In the data rows, zero lies at 4.5, halfway between 4 and 5.
Here are some points, one per row:
[7. 7. 7. 4. 6. 7. 4. 3. 4. 6. 1. 4. 5. 2. 2. 2. 6. 6. 7. 5. 7. 6. 7. 6. 5. 5. 8. 5. 7. 5. 4. 3. 5. 2. 3. 5. 3. 5. 2. 5. 5. 0. 2. 6.]
[5. 6. 3. 5. 6. 7. 9. 4. 7. 2. 5. 3. 2. 4. 7. 5. 2. 5. 7. 3. 3. 6. 2. 2. 9. 7. 7. 4. 7. 4. 3. 2. 6. 6. 6. 4. 6. 6. 3. 6. 4. 7. 4. 6.]
[3. 3. 6. 8. 2. 5. 3. 5. 3. 5. 5. 6. 6. 4. 4. 2. 4. 5. 4. 1. 1. 5. 5. 5. 6. 5. 3. 9. 7. 3. 5. 3. 5. 2. 6. 3. 3. 4. 4. 3. 6. 6. 3. 6.]
[5. 5. 7. 5. 4. 3. 2. 2. 7. 6. 3. 7. 2. 8. 6. 3. 5. 8. 3. 4. 6. 4. 2. 2. 2. 7. 4. 6. 7. 7. 4. 4. 2. 5. 3. 6. 5. 4. 3. 6. 3. 7. 7. 5.]
[6. 8. 6. 7. 8. 4. 6. 6. 6. 6. 7. 6. 5. 5. 2. 8. 6. 6. 4. 6. 6. 5. 6. 6. 6. 6. 2. 4. 3. 4. 4. 4. 4. 4. 7. 3. 4. 3. 5. 4. 3. 7. 5. 5.]
[4. 4. 3. 2. 3. 1. 6. 5. 3. 3. 5. 6. 5. 6. 3. 2. 5. 6. 4. 3. 5. 4. 5. 5. 6. 4. 3. 3. 2. 3. 5. 4. 3. 6. 5. 5. 5. 6. 1. 4. 1. 3. 4. 6.]
[6. 3. 4. 4. 5. 6. 2. 4. 4. 5. 6. 2. 6. 7. 4. 4. 4. 6. 7. 7. 4. 5. 2. 5. 4. 0. 2. 4. 4. 5. 7. 2. 4. 7. 4. 4. 5. 6. 5. 7. 6. 6. 6. 5.]
[6. 5. 6. 3. 2. 6. 3. 3. 3. 6. 6. 4. 4. 4. 3. 5. 3. 3. 4. 2. 3. 3. 5. 2. 6. 6. 4. 2. 0. 4. 2. 5. 7. 6. 7. 6. 5. 4. 4. 3. 5. 3. 6. 6.]
[1. 6. 5. 3. 3. 4. 7. 3. 6. 5. 4. 6. 4. 3. 4. 3. 3. 5. 5. 7. 3. 3. 2. 5. 1. 3. 4. 3. 3. 2. 5. 4. 5. 2. 7. 5. 4. 4. 4. 7. 5. 3. 6. 3.]
[2. 1. 6. 4. 4. 5. 5. 2. 5. 4. 5. 5. 5. 5. 6. 7. 7. 5. 5. 3. 6. 5. 9. 5. 6. 5. 7. 4. 5. 4. 6. 6. 4. 7. 7. 6. 5. 7. 5. 9. 8. 5. 6. 1.]
[2. 4. 2. 6. 6. 4. 2. 6. 4. 3. 5. 4. 3. 6. 4. 3. 3. 6. 7. 4. 5. 5. 7. 3. 4. 3. 3. 1. 5. 2. 3. 4. 2. 2. 5. 8. 5. 3. 5. 4. 4. 4. 4. 3.]
[4. 4. 6. 7. 5. 5. 4. 5. 4. 3. 6. 3. 0. 3. 4. 3. 5. 3. 6. 7. 7. 5. 5. 6. 3. 5. 5. 6. 4. 5. 6. 7. 9. 6. 4. 6. 5. 8. 4. 3. 2. 4. 4. 4.]
[7. 2. 3. 3. 4. 5. 7. 3. 4. 7. 6. 5. 4. 6. 6. 4. 4. 5. 3. 3. 5. 2. 5. 7. 4. 5. 5. 4. 5. 1. 3. 4. 6. 2. 2. 3. 4. 5. 9. 5. 3. 4. 5. 6.]
[2. 4. 3. 8. 8. 4. 4. 2. 3. 6. 7. 6. 5. 2. 6. 5. 5. 3. 3. 3. 5. 3. 3. 4. 5. 4. 7. 5. 3. 8. 5. 2. 2. 2. 2. 5. 4. 6. 2. 2. 5. 3. 6. 6.]
[6. 7. 5. 5. 3. 3. 5. 5. 3. 6. 6. 1. 5. 3. 7. 6. 4. 5. 3. 4. 4. 8. 4. 6. 5. 5. 7. 6. 2. 1. 4. 4. 3. 6. 3. 8. 2. 2. 4. 5. 3. 5. 3. 3.]
[4. 4. 7. 4. 5. 5. 7. 5. 5. 4. 2. 4. 6. 4. 5. 4. 5. 3. 1. 3. 5. 6. 5. 6. 5. 3. 4. 0. 4. 2. 6. 5. 6. 6. 2. 4. 6. 3. 4. 1. 6. 7. 6. 7.]
[5. 5. 3. 2. 7. 4. 3. 3. 4. 5. 5. 5. 4. 4. 8. 4. 5. 3. 2. 5. 4. 6. 5. 5. 3. 2. 2. 3. 5. 6. 4. 7. 5. 5. 8. 4. 6. 4. 3. 4. 5. 3. 1. 5.]
[4. 5. 4. 4. 9. 5. 4. 4. 2. 3. 0. 2. 4. 1. 5. 3. 3. 6. 5. 4. 2. 3. 7. 5. 6. 6. 5. 6. 3. 6. 4. 8. 3. 5. 4. 1. 3. 5. 6. 5. 3. 6. 9. 3.]
[3. 6. 3. 2. 2. 4. 4. 9. 5. 5. 4. 7. 2. 2. 6. 7. 7. 7. 7. 4. 3. 4. 4. 6. 4. 4. 6. 4. 4. 7. 6. 5. 4. 6. 4. 5. 5. 5. 8. 5. 7. 6. 3. 7.]
[3. 4. 3. 5. 4. 4. 5. 2. 6. 3. 5. 4. 5. 4. 4. 4. 5. 9. 4. 6. 4. 3. 5. 1. 4. 5. 1. 4. 5. 6. 6. 4. 6. 6. 2. 4. 3. 4. 6. 3. 6. 2. 2. 3.]
[4. 2. 5. 3. 6. 5. 4. 5. 2. 4. 5. 5. 6. 2. 1. 5. 4. 6. 3. 5. 8. 7. 1. 2. 5. 4. 4. 6. 7. 6. 6. 6. 5. 5. 6. 6. 6. 4. 7. 5. 3. 3. 4. 4.]
[2. 5. 3. 5. 4. 2. 5. 5. 3. 8. 3. 2. 7. 8. 6. 3. 6. 5. 7. 8. 4. 4. 3. 5. 7. 8. 5. 4. 4. 7. 5. 6. 6. 3. 5. 5. 8. 5. 5. 5. 7. 5. 4. 3.]
[6. 3. 4. 2. 4. 5. 4. 2. 3. 1. 6. 5. 5. 6. 3. 6. 6. 3. 5. 7. 0. 6. 4. 7. 3. 7. 7. 5. 8. 5. 3. 4. 4. 3. 5. 6. 3. 3. 3. 1. 6. 6. 8. 4.]
[6. 4. 4. 5. 5. 6. 5. 4. 7. 4. 2. 4. 8. 5. 6. 8. 5. 3. 7. 3. 4. 3. 4. 4. 3. 5. 2. 6. 4. 5. 6. 5. 2. 4. 4. 8. 8. 7. 5. 2. 3. 4. 4. 4.]
[7. 7. 6. 5. 4. 4. 2. 5. 3. 2. 6. 4. 4. 4. 6. 4. 7. 2. 5. 3. 5. 0. 2. 4. 7. 5. 5. 2. 7. 3. 8. 4. 3. 3. 4. 2. 4. 2. 4. 6. 4. 4. 5. 2.]
[1. 6. 4. 3. 4. 5. 4. 5. 5. 6. 5. 4. 5. 5. 4. 3. 6. 0. 4. 4. 5. 6. 6. 3. 3. 5. 4. 5. 6. 4. 4. 2. 5. 8. 5. 2. 4. 4. 6. 4. 1. 3. 5. 4.]
[7. 4. 0. 6. 2. 5. 7. 5. 5. 8. 4. 4. 3. 3. 2. 4. 4. 3. 6. 3. 6. 6. 5. 5. 3. 3. 3. 4. 6. 6. 5. 7. 6. 5. 6. 5. 2. 3. 2. 3. 4. 5. 5. 2.]
[4. 3. 3. 4. 4. 5. 3. 6. 6. 4. 2. 6. 4. 6. 4. 8. 2. 3. 3. 4. 6. 5. 4. 5. 5. 6. 5. 6. 1. 3. 5. 3. 8. 4. 2. 2. 4. 2. 2. 7. 5. 3. 4. 4.]
[6. 5. 3. 6. 5. 6. 5. 8. 7. 3. 5. 1. 5. 6. 4. 3. 6. 3. 0. 5. 6. 3. 5. 5. 3. 6. 6. 7. 4. 4. 3. 6. 2. 6. 7. 5. 4. 4. 5. 6. 8. 3. 6. 8.]
[5. 4. 6. 3. 3. 5. 4. 5. 8. 5. 6. 4. 4. 5. 4. 2. 3. 3. 4. 4. 6. 8. 3. 5. 7. 4. 6. 3. 2. 5. 4. 6. 3. 3. 5. 2. 3. 6. 6. 2. 3. 3. 4. 2.]
[4. 4. 7. 5. 4. 5. 6. 4. 3. 4. 5. 3. 4. 6. 2. 5. 2. 4. 3. 5. 3. 2. 6. 3. 2. 3. 7. 5. 6. 8. 7. 5. 3. 3. 4. 3. 6. 3. 4. 4. 2. 7. 0. 5.]
[5. 3. 4. 3. 5. 3. 4. 7. 4. 5. 4. 6. 8. 4. 5. 5. 6. 4. 5. 5. 5. 2. 4. 1. 3. 4. 5. 3. 3. 3. 0. 4. 6. 4. 4. 5. 2. 8. 3. 5. 5. 8. 3. 3.]
[6. 4. 5. 7. 4. 3. 5. 5. 6. 6. 5. 8. 6. 4. 5. 4. 0. 2. 5. 7. 4. 4. 6. 6. 5. 4. 5. 3. 6. 3. 2. 6. 4. 9. 3. 4. 5. 3. 4. 5. 4. 2. 4. 6.]
[5. 9. 6. 6. 3. 2. 5. 3. 2. 1. 3. 5. 5. 6. 4. 6. 4. 3. 4. 3. 5. 5. 4. 4. 5. 1. 4. 6. 6. 7. 2. 4. 5. 3. 2. 5. 6. 7. 7. 6. 6. 5. 6. 3.]
Along one direction, these points spread out more than along any other. Take the direction at right angles to it along which they spread out most. Go by this last direction. How far along it is each point below, from 0 to 99? The average is 50, and the first point in the table lies past the average. One standard deviation of the points above along it is 16.
[1. 6. 4. 3. 4. 5. 4. 5. 5. 6. 5. 4. 5. 5. 4. 3. 6. 0. 4. 4. 5. 6. 6. 3. 3. 5. 4. 5. 6. 4. 4. 2. 5. 8. 5. 2. 4. 4. 6. 4. 1. 3. 5. 4.] 48
[6. 5. 3. 6. 5. 6. 5. 8. 7. 3. 5. 1. 5. 6. 4. 3. 6. 3. 0. 5. 6. 3. 5. 5. 3. 6. 6. 7. 4. 4. 3. 6. 2. 6. 7. 5. 4. 4. 5. 6. 8. 3. 6. 8.] 58
[5. 5. 3. 2. 7. 4. 3. 3. 4. 5. 5. 5. 4. 4. 8. 4. 5. 3. 2. 5. 4. 6. 5. 5. 3. 2. 2. 3. 5. 6. 4. 7. 5. 5. 8. 4. 6. 4. 3. 4. 5. 3. 1. 5.] 34
[2. 4. 2. 6. 6. 4. 2. 6. 4. 3. 5. 4. 3. 6. 4. 3. 3. 6. 7. 4. 5. 5. 7. 3. 4. 3. 3. 1. 5. 2. 3. 4. 2. 2. 5. 8. 5. 3. 5. 4. 4. 4. 4. 3.] 33
[6. 4. 5. 7. 4. 3. 5. 5. 6. 6. 5. 8. 6. 4. 5. 4. 0. 2. 5. 7. 4. 4. 6. 6. 5. 4. 5. 3. 6. 3. 2. 6. 4. 9. 3. 4. 5. 3. 4. 5. 4. 2. 4. 6.] 48
[4. 4. 3. 2. 3. 1. 6. 5. 3. 3. 5. 6. 5. 6. 3. 2. 5. 6. 4. 3. 5. 4. 5. 5. 6. 4. 3. 3. 2. 3. 5. 4. 3. 6. 5. 5. 5. 6. 1. 4. 1. 3. 4. 6.] 34
[4. 2. 5. 3. 6. 5. 4. 5. 2. 4. 5. 5. 6. 2. 1. 5. 4. 6. 3. 5. 8. 7. 1. 2. 5. 4. 4. 6. 7. 6. 6. 6. 5. 5. 6. 6. 6. 4. 7. 5. 3. 3. 4. 4.] 43
[5. 5. 7. 5. 4. 3. 2. 2. 7. 6. 3. 7. 2. 8. 6. 3. 5. 8. 3. 4. 6. 4. 2. 2. 2. 7. 4. 6. 7. 7. 4. 4. 2. 5. 3. 6. 5. 4. 3. 6. 3. 7. 7. 5.] 54
[4. 4. 6. 7. 5. 5. 4. 5. 4. 3. 6. 3. 0. 3. 4. 3. 5. 3. 6. 7. 7. 5. 5. 6. 3. 5. 5. 6. 4. 5. 6. 7. 9. 6. 4. 6. 5. 8. 4. 3. 2. 4. 4. 4.] 52
[2. 5. 3. 5. 4. 2. 5. 5. 3. 8. 3. 2. 7. 8. 6. 3. 6. 5. 7. 8. 4. 4. 3. 5. 7. 8. 5. 4. 4. 7. 5. 6. 6. 3. 5. 5. 8. 5. 5. 5. 7. 5. 4. 3.] 30
[3. 3. 6. 8. 2. 5. 3. 5. 3. 5. 5. 6. 6. 4. 4. 2. 4. 5. 4. 1. 1. 5. 5. 5. 6. 5. 3. 9. 7. 3. 5. 3. 5. 2. 6. 3. 3. 4. 4. 3. 6. 6. 3. 6.] 74
[6. 4. 4. 5. 5. 6. 5. 4. 7. 4. 2. 4. 8. 5. 6. 8. 5. 3. 7. 3. 4. 3. 4. 4. 3. 5. 2. 6. 4. 5. 6. 5. 2. 4. 4. 8. 8. 7. 5. 2. 3. 4. 4. 4.] 39
